In the rows, 128 means zero.
A single turn carries every row of the set below to another of its rows. Some are shown first; where does it send the rows asked next?
Q_846: [119 125 126 144 149 146 146 140 104 138  79 130  99]
Q_792: [100 112 123  83 169 114 147 120 140 124  69 151 107]
Q_297: [129 111 129  97 119 137 154 130 104 111  65 146  77]
Q_602: [148 143 145 106 101 130 157 125 102 115 101 127 129]
Q_740: [142 144 107 147 125 134 140 135 129 112  90 145 128]
Q_654: [151 136 140 113 113 134 175 109 113 118 103 133 119]
Q_644: [133 148 137  88 144 106 151 114 145 111 110 152 143]
Q_731: [ 93 133 112 138 130 128 137 122  92 122  71 124 116]
Q_216: [119 118 119  68 160 105 155 131 137 133  92 143  90]
Q_785: [113 142 110 112 129  95 123 150 125 122  93 164 143]
Q_575: [113 150 124 113 155 106 116 146 102 129  54 137 116]
Q_671: [111 133 114  86 137 103 158 105 135 120 121 135 138]
Q_272: [106 139 103 137 114 125 154 146 134 126 102 126 117]
Q_68: [105 120 128  64 165 110 143 124 120 117  80 159 112]
Q_542: [ 91 121 129 110 154 108 129 155  99 147  82 147 115]
Q_25: [126 156 116 112 139 103 133 170 144 133  87 138 117]
Q_787: [150 129 135  88 142 124 147 119  96 122  68 135  79]
Q_156: [119 145 138  92 150 107 151 115 138 128 106 133 158]
Q_804: [124 108 132  90 136 138 167 120  90 124  72 142  88]
Q_576: [143 143 130 105 118 124 151  92  93 108  98 126 125]

Q_787 goes to Q_216
Q_542 goes to Q_785
Where do these go?
Q_602 goes to Q_297
Q_272 goes to Q_731
Q_644 goes to Q_654

A single turn carries every row of the set below to another of its rows. Some are shown first; where does it send the rows asked next?
Q_638: [169 119  76 127 185 154 148  98  78 132 161 127 146 160 157 127 117 125
 131 162  99  92 132 135]
Q_71: [117 104  69 178 121 139 150 117  78 101 182 123 138 163 154 137 130 167
 119 117 125 106 111 127]
Q_860: [133 142  84 131 135 166 111 132  65 115 155 118 134 129 132 128 103 132
 161  90  90  85 104 130]
Q_372: [132  94  68 151 162 151 114 138  77 108 133 105 127 158 142 142 120 125
 132 110 101  78 102 139]
Q_115: [139  88  81 150 164 153 163 137  59 135 183 111 156 166 162 114 123 108
 120  86  98  85 130 124]
Q_101: [117 106  82 151 118 156 142 109  76 111 173 132 142 178 159 105 107 169
 141 126  89 118 110 161]
Q_253: [138  97  81 131 165 126 171 115  90 141 156 122 125 136 170 102 115 137
 150  85 128  84 138 111]
Q_349: [113  86  99 174 133 126 129 112  67 102 159 115 154 180 176 124 121 141
 150 112  94 109 107 129]
Q_319: [117 120  91 123 164 108 158 118 114 142 148 135 119 165 146 103 105 116
 157 106 109 101 131 130]
Q_144: [119 149  85 122 119 152 116 137  98  98 190 134 144 152 160 148  99 113
 121  96 102  91 130 125]
Q_240: [130 137 106 150 140 126 156 146  67 123 189 125 152 146 156 118 120 141
 139 117  82 104  85 132]
Q_217: [124 122  66 150 163 158 159 112  76 121 195 131 152 177 125 132 110 108
 124  98 115 107 146 144]
Q_556: [136 110  85 135 119 161 115  98  82 130 150 132 124 148 154 132 136 129
 157 140 121  90 113  72]
Q_721: [166 142  76 148 172 153 159 119  83 143 154 100 158 141 154 137 125 128
 136 146 107 102 135 123]
Q_162: [163 135  95 132 170 136 152 115  97 120 163 107 163 171 174 128 115 114
 127 151  97  95 146 116]
Q_875: [114 104  86 136 150 115 146  95 107 126 173 142 102 152 160 126 105 119
 154 101 147  88 127 110]
Q_651: [125 130  72 138 138 172 120 130  98 100 144  99 160 167 155 133  95 127
 147  98  99 108 137 156]
Q_46: [169 110  77 123 186 151 140 101  87 126 159 127 137 166 162 124 109 131
 128 165 112  87 132 127]
Q_954: [162 135  76 152 176 153 148 114  83 150 146 101 148 138 153 141 114 131
 146 145 117 105 134 128]
Q_289: [111  94  87 127 146 140 144 111  95 160 157 137 123 141 184 109 106 112
 173  98 126 105 112 132]
Q_574: [118 105  60 114 164 142 164 106 109 140 169 151 142 153 165 112 114 120
 145 103 142 111 137 134]
Q_21: [130 117  89 143 110 157 105  90  82 124 153 123 124 157 160 128 126 131
 159 146 117  91 113  80]
Q_969: [133 133 103 138 106 160 115  84  84 138 158 131 129 149 170 135 107 125
 169 127  97 107 146 102]
Q_269: [125 132  91 131 149 138 145 117  79  82 201 145 172 174 149 119 118 135
 143 126 113 108  95 122]
Q_405: [103 123  71 143 112 177 123 129  82 130 191 112 141 168 144  97  98 133
 144 104 138 102 102 117]
Q_904: [141 102  67 135 142 160 131 129  92  93 174 119 125 164 173 139 100 140
  97 106 104  73 142 149]
Q_736: [132 117  85 137  95 162 120 107  88 146 173 132 114 148 181 129 125 138
 127 149 108  90 119  97]
Q_369: [134 116  88 134 163 151 157 131  76 118 168 112 143 189 115  90 110 120
 141 104  85  89 122 130]
Q_959: [159 135  95 132 162 140 149 126 108 132 159 102 160 167 184 127 106 120
 127 149 105 101 149 117]
Q_41: [136  95  77 114 149 162 104 125  61  98 178 145 135 144 168 136 114 117
 128 102 103  66 103 118]
Q_983: [104  97  92 153 130 149 108 121  61 150 186 125 114 169 156 108  91 113
 143 110 104  91  94 136]
Q_255: [142 114  92 153 158 142 148 101  41 106 205 142 156 138 166 132 111 146
 147 106 103  98 108 138]
Q_172: [135 117  89 124 100 163 126 107  93 148 175 149 111 150 178 133 122 131
 125 146 102  94 130 101]
Q_579: [128 129  93 144 100 163 109  80  80 140 166 131 125 150 177 135 106 130
 159 138 102 106 138 112]
Q_612: [121 119  84 114 127 145 162 118 117 136 168 128 114 148 163  89 102 144
 159 100 138  94 123 116]
Q_760: [115 106  92 160 125 144 118 103  68 110 204 113 122 170 162 115  86 127
 135  91 133  78 129 105]

Q_162 goes to Q_579
Q_269 goes to Q_101
Where do these go?
Q_46 goes to Q_172
Q_144 goes to Q_651
Q_253 goes to Q_875
Q_369 goes to Q_983

